A single turn carries every row of the set below to another of its rows. Some are shown first; where does it send the rows asked next?
Fikap: [ -9.8  -0.1 -15.0  -1.2  -0.1  19.0   2.3 -41.2  -3.2  -5.7   6.1 -10.2
  -5.7   1.3  12.6   8.9 -12.5   3.9   1.7  15.6   0.9   5.0 -33.5  24.9]
fav: [  2.9  21.2   5.2   4.5  21.2   6.9  14.2  -9.5 -19.0  -4.7  -1.5  10.2
   0.6  19.6   3.2  16.2 -40.8  -7.7  10.7   7.7  -6.0   1.6 -10.3  32.9]
vufe: [-10.9  -7.3  -6.1 -21.7  37.5   9.7  -6.6   0.9   5.2  -7.0  12.0  30.5
 -20.3  21.9   2.1  19.3  -9.3 -10.1   0.5   1.1   9.3  -4.9   6.5   4.0]
Zodo: [-18.0   6.8 -31.5  -9.3   3.8  24.8   0.4 -40.8  -5.1  -0.8   3.0  -3.7
  -6.6  -0.9  11.8  15.4 -14.5   3.6   3.0  22.2  -4.3  -4.0 -25.0  24.4]
Ditiz: [-12.1 -12.6 -14.5 -34.7  27.9  15.3   5.6 -16.9 -18.6 -12.0  -3.0  21.0
   3.5  -0.1 -17.5  12.0  -5.1   8.8  18.5 -13.1   5.4   9.9 -25.1 -10.5]
rigod: [-16.1   2.0   2.4  -8.6  40.7  17.5  -3.5  -8.5  -6.0   5.7  15.2  35.7
 -27.6  33.3   7.7  12.3 -18.9   3.1  13.7   0.4   5.7  -2.4   0.2   4.9]
rezum: [-22.7   4.0 -24.9 -10.7   7.9  28.8  -4.7 -41.8  -5.4  -1.2   2.5  -9.3
  -8.0  -1.9  13.9  10.3 -19.5   1.6   6.0  16.3  -2.0  -5.3 -30.3  20.8]
lilol: [ -3.0   3.9   8.4   9.7   6.7  23.4 -16.7  -4.8  -4.1  -4.3   7.6  21.9
  -5.6   8.3 -11.4   3.5 -26.0  10.1  39.7  -6.9   0.7  10.0  -3.4 -13.1]
Vego: [-12.0  -0.1  -6.3  -4.3  17.0  27.0 -28.1   1.9   1.0  -8.4   5.6  15.1
  -3.0   1.2 -15.0   8.6 -18.5   0.4  36.6 -10.2   1.4   4.5   3.1 -13.8]
vone: [ -5.1 -22.0  11.2 -30.6  21.2   6.0  19.3 -17.0  -6.0   8.9  10.4  13.0
 -10.1  20.8  18.3  14.1 -19.0  13.7  12.7  13.5  12.0   1.0   7.1 -16.6]
sapo: [ -3.9 -22.3  -1.0 -35.5  25.5   1.8   8.2  -4.7   5.8  -5.3   9.2  14.9
  -9.6  14.4   9.2  20.9  -9.6  -3.6   0.1   9.0  13.4  -2.8  11.3  -9.0]
Dipe: [ -6.1  15.0  -0.9  -0.4  -3.5  23.8   0.1 -10.0   4.0   6.9  14.4   2.6
 -20.9  15.7  18.9 -12.5 -26.1  -2.6  16.1   9.5   5.3   8.3   9.3  33.3]
sutu: [-20.3  30.4  -5.3 -25.5  16.4  26.7   9.3 -16.7 -24.6  11.1  -6.0  20.2
  -6.6  13.3 -10.4  17.2 -39.7  26.5  20.5   4.5 -15.7   9.1  -5.0   3.7]
Nim: [  5.0   1.1   8.7   2.3  -6.4  19.3  -1.5 -11.3  -4.1   4.0   8.9  24.6
   0.4   4.3  -7.7   4.9 -22.7  18.2  39.1  11.1   0.9  12.0   6.6 -17.5]
ziriv: [-12.5  -7.1  13.2 -14.3  30.8  15.2  12.7 -19.6 -13.4  16.1  13.8  25.3
 -21.0  32.4  17.8   8.8 -24.6  18.3  21.6   7.4   7.5   0.4   0.2  -8.3]
tesam: [ -9.9  -4.9 -15.3 -20.4   9.4  25.2 -19.7  -0.6   4.6  -3.0   5.3  13.1
   5.0  -8.0 -13.6  13.2 -11.3   2.2  32.6   5.7   1.8   2.4  16.5 -18.6]
Sese: [ -4.9  -3.5  -6.9 -22.6  21.3  11.4   6.0 -15.4 -15.8 -18.2  -4.7  36.7
  -3.5   4.6 -19.7  10.4 -16.1   4.2  14.0 -11.8   4.1   6.4 -33.2  -5.6]
zeg: [  0.3  20.0   6.6 -15.0  15.3  17.9  21.9 -20.9 -15.3  14.6   3.8  16.2
   5.2   8.8   9.2   7.4 -42.1  -1.9  15.5  34.2  -5.5  -3.1   0.0  27.4]
Nidof: [ -1.5   3.9  -0.1 -22.2  14.8  16.9  11.1 -22.4 -14.1  -6.8   1.8  51.4
  -5.5   4.6 -18.1   2.3 -16.8   8.3  15.8   5.2   3.6   7.6 -30.3  -0.5]
gekaz: [ -5.1  -3.1  22.1 -47.9  11.4  20.9  -0.1 -10.6   4.5  -5.1   2.6  -3.3
  10.2 -10.1 -11.5  -0.1 -21.0   3.0   1.9   4.0   5.6  19.9 -11.0   1.7]
Muzi: [  0.5  -4.4  -6.2 -15.9  -5.0  20.4  -2.9  -8.3   1.8   4.3   7.1  18.4
   7.1  -5.6  -9.6  10.8 -13.7  13.1  35.1  18.7   1.0   6.9  18.6 -21.5]
pano: [-14.4  -4.9  -3.0 -31.3  39.6  21.5   2.8  -9.3 -10.2   2.8   6.7 -24.1
  16.5   0.4   5.1   9.8 -14.4 -12.2  14.0   6.4   3.3   5.9   1.4  24.2]
zuke: [ -6.0   5.1  -0.7  -5.8  36.0   8.3   2.8  -2.9 -16.2 -11.6   0.4 -13.9
   7.2  13.4   0.9  17.5 -24.2 -14.4   9.8  -9.7  -0.5   7.1  -9.7  30.3]
zamis: [ -6.9  -1.1  -5.1 -33.6  18.2  24.5  14.1 -28.1 -15.6   6.9   7.9  44.8
   1.0   0.5 -16.1  -0.6  -5.5  15.6  21.3  14.6   4.2  10.9 -20.2  -3.0]
Bibof: [-16.8  10.0  15.2 -47.7  10.5  27.9   8.0 -20.6 -12.6   9.4  -6.9   4.0
   3.0  -3.3  -2.7   4.2 -45.4  18.1  16.8   9.8  -4.1   7.8 -11.1  -9.4]
fipu: [-17.8  -0.5 -15.0  -5.6   5.7  24.9  -3.9 -41.8  -4.0  -3.8   4.4 -13.0
  -6.7  -0.1  14.4   6.0 -18.2   2.0   4.6  12.2   1.8   0.2 -35.7  21.9]
pefog: [-14.4   2.2 -17.6 -19.8   0.4  16.1  -3.1  -1.7   1.7  -7.6  -3.6 -20.9
 -14.6   7.1  21.2   4.4 -35.2  -9.7  11.3  -4.9   5.6  -3.2  11.7  14.5]
lok: [-11.0   4.1   1.6 -36.9  26.4  27.1  14.1 -21.0 -10.8  19.8   9.2  -5.1
  15.4  -2.9  10.5   3.8 -24.8  -5.5  17.6  33.6   0.1  -0.9   8.2  22.3]
gozul: [-10.9  10.1 -12.0  -9.1  -2.9  24.1  10.2 -14.7  -4.7  16.6  13.4  -9.3
 -13.8  15.3  22.4  -5.3 -19.0  10.0  22.8  13.1   2.3  11.0  20.4  25.1]
lum: [-14.1 -10.7 -14.1 -41.5  26.4  23.6  11.2 -25.1 -18.1   3.3   5.5  25.8
   6.1  -2.7 -15.6   6.0   1.8  15.9  23.0   3.5   4.8  11.4 -17.4  -9.6]
vabe: [ -8.1  10.6  -4.1  -6.7  -1.4  18.8  -7.5  -1.8   8.1  -8.2   3.7  -4.7
 -21.5  11.4  17.6  -6.9 -36.5 -14.3   9.5  -1.8   7.3  -0.4   3.2  27.0]
favus: [-15.9   2.5 -22.4 -20.7  -0.5  18.7   8.3  -9.7  -5.4   7.6   2.4 -23.4
 -10.3   9.5  24.1   5.1 -24.1   6.0  20.7   4.4   2.8   3.8  22.1  13.8]
vis: [-10.2  29.8 -10.1 -12.0  20.9  18.7   1.5  -4.3 -14.7  -1.7   4.6  22.8
  -5.7  15.9 -24.2  21.0 -11.9  16.2   8.8  -4.3 -14.0  22.7  -1.3  23.3]
mam: [ -1.4   9.1   6.2 -26.5  17.2  15.4  -4.3  -0.6   3.1 -11.4  10.1   7.9
   4.9   1.9 -24.3  10.6   0.1   1.6  -2.9  -4.6  -1.2  29.7  -5.4  22.2]
vop: [-10.1   4.4 -24.7  -3.4  -1.9  19.0   4.7 -39.9  -3.4  -3.3   5.1  -4.2
  -5.8   1.0  11.1  14.5 -10.3   4.6  -0.2  21.6  -2.3   2.0 -25.8  26.3]

mam moves to vis
Vego moves to lilol
Nidof moves to zamis
Now these:
rigod moves to ziriv
zuke moves to fav
Dipe moves to gozul
Zodo moves to rezum

